T: a few groups of rows, each row roughly a mix of its group's hidden directions:
T (100 x 10):
[[ 29  15 -12  -7   0 -11  10 -45  -9  44]
 [ 32  -9 -11  25 -18  10  -5 -10 -56  -6]
 [  7  -2  13 -15   4 -21 -27  31  45 -31]
 [ 41  21 -34   1 -12  21   5  24  18 -27]
 [-34  -2  -1 -45 -13  18  22 -18 -28 -18]
 [ 18 -31  23  33  23  24 -25  23   0 -20]
 [ 41  -5  16  13  32  -6 -33  18   4 -29]
 [-16 -20   0 -26  29 -28  22  32   2 -32]
 [-11  12  -9 -34   9  31  14   2 -50 -17]
 [-29  -8 -28  16  -7 -20 -28 -37 -29  13]
 [ 19  44   8 -46  -1  23  11   3  10  15]
 [-42  16 -16   4  27  13 -33  -6  35   1]
 [ 45  29 -31  -2  17  -2  -6   1   4  38]
 [  0  13  28 -15   4  39  19  46  14 -11]
 [-52 -17  14   0  -8  22  25  -3 -26  21]
 [ 28  -4  -8  -3 -14 -32 -26  20 -49   3]
 [-28 -27 -20 -35  30   9 -17  32   5  11]
 [ 10   8  -5 -11  36 -19 -32 -12  48  11]
 [-46  14   5 -41  -6 -14  24 -13 -21  11]
 [-52   0  11 -11 -13  42 -11   3 -16  17]
 [  2 -26  -4 -27  11  -1  58  17  14   9]
 [  4 -23  12  18 -11   0  -2  -4 -66   3]
 [ -4  11  10 -49  12  18   2  48   1   5]
 [ 27  -8 -23  37 -23   2  19  17  -6 -40]
 [-54 -14  32  18  -1  -2 -14  -1  29  -4]
 [-19  -8   8  17 -17 -21  -7  25  55  17]
 [ 60   6  -6  23  19 -10 -25  -6   9 -13]
 [ 19  15 -26  24  30  -5   9  18 -39  29]
 [-27 -32 -13 -45 -21 -16  18  16  17  -5]
 [ 13  29   4  13  54 -14  -4  23  11 -24]
 [-22 -11 -31  25  -8 -12   6 -53  16  -2]
 [  8  13  36   8   7  32 -30 -27  30 -17]
 [  1 -14   9 -40 -25  21 -23   9  34  29]
 [-11 -41 -13  -5  39   4  31  30  -1  13]
 [ 48   0  15  16  36 -12 -28  -1 -11 -20]
 [ 25  19  13   5  55 -33 -12   2  -8  -2]
 [-12 -28  15   7 -22  -9 -13  12  57 -15]
 [-18 -29   2  46 -21 -28  -4 -11 -17 -24]
 [ 28 -13  33 -23  -3  12  38 -13  32  14]
 [ 17   3 -14 -12 -17   8 -21  45  42 -16]
 [-46   4  15 -41 -13 -30   8   3  19  -1]
 [ 10  13   1 -32  17  -2   8 -33 -49 -17]
 [  9 -11 -12 -19   1 -28 -45 -27  17  31]
 [ 10  15  -1 -25  -8  30   8  57  12 -10]
 [ -6 -31 -10  26  11 -32   7  -8 -17 -46]
 [-13  -8  13 -19  -3 -12  50  38  23   9]
 [ 32  42 -11 -26 -27  -5 -13 -18  21  15]
 [ -9 -37  12  -4 -20  -6  -7 -21  50 -22]
 [-36   4  -7  17 -20  40  30  13  13 -25]
 [-15  21  18 -48  19  36  11  21  -4   4]
 [  6   8 -28  21  31 -31 -13 -23  38 -14]
 [-28   2 -30  25   0 -20 -27 -15 -43  -3]
 [-36 -16  22   0   8 -31  32 -10  30  20]
 [ 48  39   9  21   6  13  -3 -25  12  13]
 [  9  -1 -25  30   6  -1 -35 -19   7 -47]
 [ 41   4 -18   2   8  21   3 -37 -38 -14]
 [-14  -3  32 -16   9 -50 -16   6  33  -7]
 [ 34   6   9 -26  10  20  24 -11  47  13]
 [ 18  -3  28   6   4  -6  39  -3 -52   0]
 [-18  31 -27  -3 -21 -21  18   8  19  43]
 [ 20  -9   3  17 -20 -12  31 -28 -34  36]
 [ 28 -13 -23  25 -26 -30  26  -9 -23 -23]
 [ 30  -3  -8 -12  14 -44 -42 -10  -8  19]
 [-17   3  22  -7 -21  44  27  36 -16  -8]
 [  1 -19  -7 -42  13  15 -16   2  51   8]
 [-11  -9  -6   8  11 -42  31 -24  42   0]
 [-42  -5 -10 -33   4   0   1  36 -36   0]
 [-45  -8  18  -6 -17 -27   4  16  39  16]
 [-19  32 -11 -48   9   3  12  17 -33  -8]
 [ 11  13   6  22  51 -30  15 -31  -6  -6]
 [ 26  12 -19 -26  -7  -3  11 -52 -24 -15]
 [ 11  23  -4 -43   5  19  11  42  26   8]
 [ 18   1 -21  32  20 -43  12 -31 -11 -16]
 [-28   7  10  19   5   9 -51 -36  17   0]
 [ 17 -13 -17  41 -20   6  -1  12 -15 -48]
 [  2 -30   3  18  14   9 -41 -19  44  -7]
 [-51  10  -5 -20 -25 -12  21  13  18  26]
 [ 10 -21   8  11  17  45   0  -7 -46 -18]
 [ -3  -6  15  -6  23 -23 -11 -45 -30  34]
 [ 12  25  -2 -29  21 -14  10 -30 -48  -2]
 [ -7 -14  31  19  37  28  37  12 -15  -7]
 [ 19 -22 -13   6   5 -40  47 -12 -22  -1]
 [ -7  -3  15 -17 -10  26  10  62  -9 -13]
 [-44   5 -23  39  -3  11  16 -15 -20 -23]
 [-27  10  10 -10  -1  13  -2  33  55 -12]
 [ 22  -1   7 -21 -18  24   8  37  46  -9]
 [-27   7  21 -35  10  -2  18  23  39  25]
 [ 16 -19  32  -2  21 -20  -8 -46 -21 -20]
 [-38   9  -7 -13 -11 -10   3  27 -53  -6]
 [ 20   0  25  43   3   1  47 -14 -12 -10]
 [ 15   0  15  11 -37  28  21  29 -33  20]
 [-11  19  31  -5  35  46 -24   6  -6  -6]
 [ 13  11 -34   0  17 -10  -7  -2  44 -41]
 [-17  21   9 -53 -19  16 -30   0  20  -7]
 [  1  16  13  52  15   4  -2  -2 -46  -5]
 [  2  19 -21  -9 -14 -22  37  21 -44  14]
 [ 48  26 -38 -11   7  12 -22 -15  -5  -9]
 [ 45  23 -25 -28   8   3 -12  -3  -8 -36]
 [-49 -14   9 -24 -14  19  26 -18 -26   1]
 [-32  -9  22 -19  34  32  13  28 -20  -7]]

the one row of each list that fits no group (the others fit one group, some only roughly):
    z_259: [ -7 -10   2 -27 -23  11 -44  27 -26  26]
    z_952: [ 12  18 -11  19  -7  -7  -2 -53  27  31]
    z_682: [ 29 -21   4  19 -11 -23  53 -13  15   2]
    z_191: [ 22 -15   5   1 -17   4  20  19 -59  15]
    z_105: [ 34  12  -4  25  41  24 -25  -8  14  20]
    z_930: [-34  -1  -3 -20 -27 -14  29 -43  -3  19]
    z_462: [-27  23  11  12   4  32  -1  41 -27 -22]
    z_285: [-16   1 -22   5  13 -31 -51  -9 -26  16]
    z_371: [ 16 -14  14 -23 -41  35  19  31  10  -2]
    z_133: [ 29  13 -29 -17   5  -9  28  24  34 -27]
    z_998: [ 49   4 -15  43   7   7 -15  12  20  10]
    z_665: [ 30 -20  -5  29  33   2  22 -24 -23  26]
    z_870: [  0   2  -3  27 -16  32 -41  19  -5 -37]

z_665
    z_200: [ 21   2  28   0  29 -26  11 -16 -46  17]
    z_842: [-32 -35  45  14   3 -23  -6  -8  19  -2]
    z_217: [-11   1 -31 -54 -25 -20   5  18   5  13]
    z_927: [-15  -5 -41  -2 -10 -28   0  27 -42  16]
    z_222: [ 42 -11   5   7  13   3 -21  24 -39 -29]
    z_776: [  4   0  28 -24  21  42 -11  -9  42  -2]
    z_981: [-55  11  10 -16  -3 -22  22  11  -2  31]
    z_240: [-53   2  27 -27   5 -23  17  -5 -13  16]
    z_962: [ 50  20 -16  15 -15 -14  -2 -27  26  19]
    z_754: [  1  28 -15 -17   9  17 -24   9  56 -12]
    z_572: [-13  37   0 -35  23 -17   9   3 -41  11]
    z_199: [-22  -4 -19  10 -33  -7 -26   7 -51   3]

z_222
    z_718: [ 13  -4 -38  27 -24 -33  -7   6 -29 -25]
    z_146: [-46  -3 -20  -3   0   6 -38 -30  13  21]
    z_169: [-35 -25  10  28   6 -32  18  -6  27 -25]
    z_401: [ 41 -14 -28  -1 -21 -42 -23   0  13   0]
    z_434: [ 50   8  -5 -25   0  26 -16 -16  13  31]
    z_389: [ 18  11   3   4   9 -32   4 -54 -28  15]
    z_699: [ 14 -22   3  -7   1  31   8 -40 -36 -30]
    z_372: [ -8   5  28  -4 -18  37 -19  17 -41  25]
    z_9: [ -8  -4 -15  -7 -44 -11   2  -6  55   2]
    z_675: [ 19 -19   5  40  46  18 -16  -6  16   9]
    z_737: [  8   2 -22  21 -45 -39 -23 -17 -13  -2]
    z_644: [ 19 -27  -8 -10 -41  -5  23 -24  35  12]
    z_369: [ 26  18 -34 -29 -21  -3  -6  10  31 -31]
    z_772: [  7 -11  45 -35  -3  22  14 -11  -3  36]
    z_575: [ -7 -35   7  27  -2 -29  25   8 -37 -24]

z_434
    z_638: [-54   1 -13   2 -14  39  -8  -4  24   1]
    z_642: [  1  29 -36 -30  -9  21  23 -12 -36   2]
    z_731: [  4  15   6 -60 -10  12  29   9  20   9]
    z_258: [  6  11   4  18  48  -3 -24  12 -11  42]
    z_897: [40  9 -1 19 42 23 -7 -8 23 23]
    z_740: [ 40  21 -10  45  17  -2  10  -6 -20  22]
    z_741: [-17   8  25  -3  -3  27 -46 -17 -27  27]
    z_296: [ 43  19 -42   0   9 -20   5 -28  13  -8]
    z_632: [-10 -10  19 -19  -3  31  25 -18  50  13]
    z_609: [ -3  26  14 -18  13 -51   7 -27 -13  24]
    z_626: [-26 -17 -15  13 -29 -30 -46  -5  -2 -16]

z_258
    z_623: [ 27   5 -18   2   4  22 -18 -32 -51  -9]
    z_238: [ -8   9  -5  17   4  23 -60 -14   2 -27]
    z_280: [ 42   4 -10   5 -16 -14   5  47 -10 -29]
    z_739: [ 23 -19  10 -12 -45  22  29   5  32  -4]
    z_359: [ 18  -6   3 -29  19 -10  -2 -11 -59  15]
    z_448: [14  5 37  7 39 34 33 -2  9  5]
    z_838: [ -8  -6  39 -29  32 -21 -14   1 -21 -31]
    z_16: [ 24  -7  12 -25 -35  13  -5  48 -20   2]
    z_164: [-22 -16  10 -20  -2   2 -17 -45  -6  44]
    z_672: [ 10 -12   0  23 -21  -2  57 -21 -19 -18]
    z_619: [-14  10  49  -3   4  27  40   1  -8 -21]
    z_956: [-31 -20  -4  -6 -32 -32  34  15 -26  -7]
    z_612: [  8   7   7 -27  40  40 -19  10  26  17]
    z_159: [ -5   0  -8   6  -4 -20 -27   6 -64   7]

z_623
    z_412: [  2 -12  18  20   9  22  44  -3  13 -44]
    z_49: [-21   1  -9  34  25   1 -15  15 -53  -3]
    z_651: [ 28  -3 -17  27 -18 -20  35  12 -18 -35]
    z_247: [ 27  -3 -18 -36  24 -11   9  16 -44 -12]
    z_506: [  2 -19 -44  19 -45 -20  -3 -19  -5  -9]
    z_851: [  3 -38  16  48   3 -15   7 -22  18 -22]
    z_155: [ 43 -13 -11 -10   1 -41 -18 -23  24  13]
    z_896: [  1   5   9 -13  -5 -14  45   0  25  49]
    z_93: [ -6   1  -7 -21  15 -15 -53 -20  18  32]
    z_361: [ 22  27 -16  -4   8 -11  18 -37 -39  23]
    z_21: [ -6 -15   5 -11  -9   3 -20  29  47 -38]

z_412
    z_633: [  6 -26   2  27 -13 -34  43 -22 -19   8]
    z_113: [ 41  -5 -37  37   5  -7  17  -2  16 -23]
    z_476: [ 49 -23   2  -6 -28 -14  39 -10  -6  -4]
    z_324: [  5 -21  39   9  18  23  43  -7  20 -17]
    z_605: [ 24   2  -1   9 -25 -12 -35 -35  40  -4]
    z_748: [ 47  37 -12 -11 -10  -8  20  -9   9  31]
    z_653: [-37   0  20 -24   1  46  -3   3  25  21]
    z_540: [  9  -3  -8 -14   2  16 -15  45 -22 -46]
    z_464: [ 21 -13  -3  -4 -49   6  18  34 -27 -15]
    z_866: [-16  22 -29   2 -21   5  31 -20 -17  42]
    z_840: [-17  11  29 -23 -12  35 -16  12 -14  42]
    z_735: [ 27 -12 -30   3  19 -38  27 -13 -16 -27]
    z_391: [ 29  11   0   2 -38 -12 -16 -35  38  -5]

z_113
    z_835: [ 35  -9 -27  19  -8 -31  15 -20  34 -20]
    z_304: [  4   7  34 -34  34  -5 -27   0  -8  35]
    z_11: [ 48   8 -27  20 -17  -5 -12  21  -8 -33]
    z_139: [ -9 -32  23  12 -13 -30  -6 -17  48  -4]
    z_590: [-29  15  39  -2  36  30  22   2   8  12]
    z_839: [-10  10   9 -18  18  28 -52  13 -28 -13]
    z_367: [ -1  19  18 -35  25  37 -31   0  24  -2]
    z_315: [-23  -5  30   7 -17  -6  32  -6  18  48]
    z_268: [ 19  20 -13   1  15 -29 -32  44 -16 -17]
    z_157: [ 21  48 -16 -21  16 -38  -7  16   3   9]
    z_647: [ 25  33 -12 -17  31   3  -1   7 -49  -4]
    z_635: [-36 -20 -22   0 -30 -33 -11   9 -32 -13]
    z_608: [ 10 -26  11  59  27  10  -6 -14  10  -7]
    z_414: [ 14  31 -36 -21  -6  20  21 -17 -37   7]
    z_89: [ 44   6  -3  -5 -12  -5  11 -28  49  11]

z_11
    z_589: [-38   4  -1  -4 -25  36 -14  35 -27  -2]
    z_168: [-35 -23  32   5  -1  10  -2  39 -30 -14]
    z_685: [ 32   8  -1  -9  -4 -13  63   1  -3  15]
    z_937: [ 29  46 -32 -11 -10 -11 -11  -3 -15  28]
    z_293: [ 12   6 -12  40  -3  -3  15 -29 -17  47]
    z_908: [-21 -17  23   3  30  36 -42  -1  11 -14]
    z_396: [ 16   9 -28  25   3 -13   4  34  29 -39]
    z_466: [-41  -2 -13 -12 -30  29 -39   4  -3  15]
    z_928: [-13 -26  -5  16  16 -15 -21   2 -19 -55]
    z_970: [ 15   7 -26  30   0  -8 -25 -49  22 -11]
    z_932: [-21  -9 -10   4  20  13 -65   5   8  -3]
    z_135: [ 23 -18 -29  20 -30  44   9 -19   5  -9]
    z_97: [-37 -26  42 -11 -13  -7  17  21  15 -21]
    z_267: [-18 -12 -15   7 -35  29  27  -6  42 -14]

z_97
    z_599: [ 35 -16 -30   2 -18 -46 -19 -19   4  -2]
    z_991: [  9 -31   4   8 -11  22 -21  22  40 -36]
    z_909: [-12  17  33 -18 -11  11  48  13 -27 -14]
    z_378: [-20  12  -7  10 -18  34   0  49 -11 -28]
    z_433: [ 13 -23   6  21 -59  -2   6  11 -23 -11]
    z_320: [  5  23 -21  -3 -47 -38 -16 -19 -15  -5]
    z_207: [ -4 -29  21   9 -19   5  28  28 -46  -2]
    z_625: [-18  22  -2  23  48 -21  -2 -22 -30  -8]
    z_863: [ -8  14  -4 -36  30  32 -30  28   3  17]
    z_32: [ -3  10  27  25  39  27  16  12 -38   2]
    z_436: [  0 -17  39  23  41  -2 -20  25 -22   0]

z_433
    z_646: [ 22  18  -5 -11 -33  -5  15  22 -52   0]
    z_964: [-23 -45  39  30   8  12 -13   9   8   0]
    z_697: [ -5 -29   9 -15  14  -7   3  36 -47 -24]
    z_335: [  0  23 -34 -18 -24  -1  21 -44 -20  10]
    z_148: [-32  22  20 -32  27 -21   3  22 -28  13]
    z_657: [-18 -14  17 -27 -28  41  11  -5  31  21]
    z_533: [  2  29   8  -7  38 -14 -15  49 -15   4]
    z_485: [ 18 -24  -8  13  -9   2   9  24 -46 -38]
    z_132: [-37  -6   4 -27  -9  -3  33  28 -36 -10]
    z_620: [-44 -23  39   5  14   4  -5  35   0   2]
    z_186: [ 32  33 -17  21 -30  28 -14 -11  17  18]

z_646
